[[152 130 127 119 132 134]
 [147 119 118 130 136 122]] --> 127

[[134 120 123 131 125 139 144]
 [140 132 126 132 107 127 156]
 [125 126 115 150 145 125 143]] --> 126

[[119 137 121 116]
 [137 121 133 145]
 [149 112 136 116]] --> 133

[[126 125 137 103 145 151 137]
 [132 118 125 129 121 119 134]
 [127 128 133 119 127 127 126]] --> 125

[[132 125 125 132 122 145]
 [145 130 106 125 129 130]
 [129 128 128 128 127 128]] --> 106

[[ 98 121 106 128 149 120]
 [127 129 127 128 129 128]] --> 106
---
[141 118 133 108 100 131] out 131, 141

[[153 134 101 111 148 126]
 [114 126 151 128 123 126]] out 126, 114

[[128 128 127 129]
 [115 100 112 123]
 [127 125 129 127]] out 129, 127

[126 129 133 136 138 104] out 104, 126

[[135 103 122 103]
 [126 127 108 110]] out 103, 126

[[138 110 142 100 125 148]
 [107 131 134 132 132 126]
 [117 132 117 117 142 112]] out 148, 117

[141 120 136 149 132 100] out 100, 141

[147 136 131 113 102 119 127] out 127, 147
---
[[128 130 128 126 132 124]
 [125 131 128 128 126 103]] ==> 103

[[135 104 127 132]
 [121 127 103 140]] ==> 140

[[128 128 136 129 138 132]
 [128 136 129 129 128 156]] ==> 156

[[116 102 109 111 106]
 [123 124 120 125 149]] ==> 149

[[121 120 104 131 120 122]
 [124 113 125 125 125 134]] ==> 134

[[136 136 130 120 153 138]
 [124 121 131 132 125 125]] ==> 125
---
[[104 146 122 145 149 112]
 [146 111 114 149 146 139]] ⇒ 146

[127 145 149 121 133 151 134] ⇒ 151

[131 141 154 145] ⇒ 154

[113 105 150 142 145 119] ⇒ 145

[135 155 131 109 156 132] ⇒ 156

[125 127  99 122 128 141 133] ⇒ 141

[125 104 152 135 148] ⇒ 135

[117 111 106 104 104] ⇒ 104

[105 106 111 119 104] ⇒ 119
---
Input:
[[138 140 145 115]
 [110 118 137 130]
 [145 146 106 128]]
Output: 138, 128

Input:
[[149 120 141 130 107 143 125]
 [128 134 130 128 135 127 124]
 [ 99 130 113 125 121 134 152]]
Output: 149, 152

Input: [134 133 128 119 154 116]
Output: 134, 116

Input:
[[112 119 148 123 118]
 [151 105 127  99 129]]
Output: 112, 129

Input: [152 127 148 146 155 133]
Output: 152, 133

Input: [133 153 127 118 149 115]
Output: 133, 115

Input: [113 140 137 123 105 119 134]
Output: 113, 134
---
[[134 130 123 125 103]
 [117 134 135 119 141]
 [119 113 138 113 134]] Out: 135

[[140 138 138 140 130 112 123]
 [150 138 132 151 129 111 112]
 [112 125 105 102 125 140 120]] Out: 132

[[111 130 124 111 157]
 [133 138 124 154 113]
 [130 112 129 107 143]] Out: 124

[[130 138 129 138 133 125]
 [117 139 108 127 107 123]
 [135 114 133 114 138 151]] Out: 108

[[141 116 105 143 125 112]
 [105 126 149 130 116 143]
 [139 131 117 111 146 114]] Out: 149

[[130 136 140 123 144 126]
 [103 122 135 110 143 112]
 [124 116 133 122 127 122]] Out: 135

[[104 126 112 119 127 112 112]
 [130 138 125 137 119 129 129]
 [123 114 131 128 128 128 128]] Out: 125

[[142 144 117 140 142]
 [132 146 133 139 114]
 [141 112 155 107 103]] Out: 133
---
[[134, 119, 154, 125, 117, 126],
 [147, 119, 123, 141, 120, 120],
 [110, 110, 111, 120, 110, 141]] yields 134

[[140, 138, 107, 129, 130, 126],
 [115, 117, 150, 135, 112, 130]] yields 140

[111, 151, 115, 127, 143] yields 111

[[111, 116, 103, 118],
 [112, 116, 98, 120]] yields 111

[126, 102, 107, 146, 142, 149, 138] yields 126

[138, 149, 100, 138] yields 138

[[154, 113, 132, 141, 118, 141, 127],
 [124, 120, 125, 123, 144, 143, 155]] yields 154

[110, 141, 152, 136, 114, 125] yields 110

[[136, 121, 134, 137, 143, 107, 117],
 [134, 119, 152, 119, 129, 134, 111]] yields 136
---
Q: [139 125 133 116 132 112 150]
A: 116
Q: [143 150 137 146 149 140 153]
A: 146
Q: [134 128 137 141 151 132 157]
A: 141
Q: [134 146 137 104 153 118 148]
A: 104
Q: [131 146 152 134 120 136 154]
A: 134
Q: [113 125 109 129 145 153 120]
A: 129
Q: [131 132 116 121 143 154 129]
A: 121
Q: [134 142 129  98 130 122 131]
A: 98
Q: [129 110 119 125 126 151 136]
A: 125
Q: [106 115 149 140 137 127 129]
A: 140
---
[[132 126 135 126 113 127 142]
 [136 127 123 140 123 121 147]
 [125 125 109 143 152 114 139]] yields 142

[[120 139 117 136 143 143 137]
 [138 138 142 124 108 122 135]
 [120 149 121 137 124 132 153]] yields 137

[[128 118 120 150]
 [134 106 115 107]
 [123 127 155 140]] yields 150

[[158 154 102 135]
 [ 98 127 101 144]
 [101 129  99 146]] yields 135

[[137 127 124 151 130 123]
 [130 127 115 132 130 129]
 [128 112 120 118 119 139]] yields 123

[[143 151 100 109 144 136]
 [116 113 121 101 156 127]
 [137 142 109 118 137 121]] yields 136

[[107 140 143 139 106]
 [114 111 141 145 127]
 [145 124 115 145 117]] yields 106

[[122 117 111 129 146 117 146]
 [121 115 105 129 142 114 141]
 [130 125 137 142 133 133 140]] yields 146
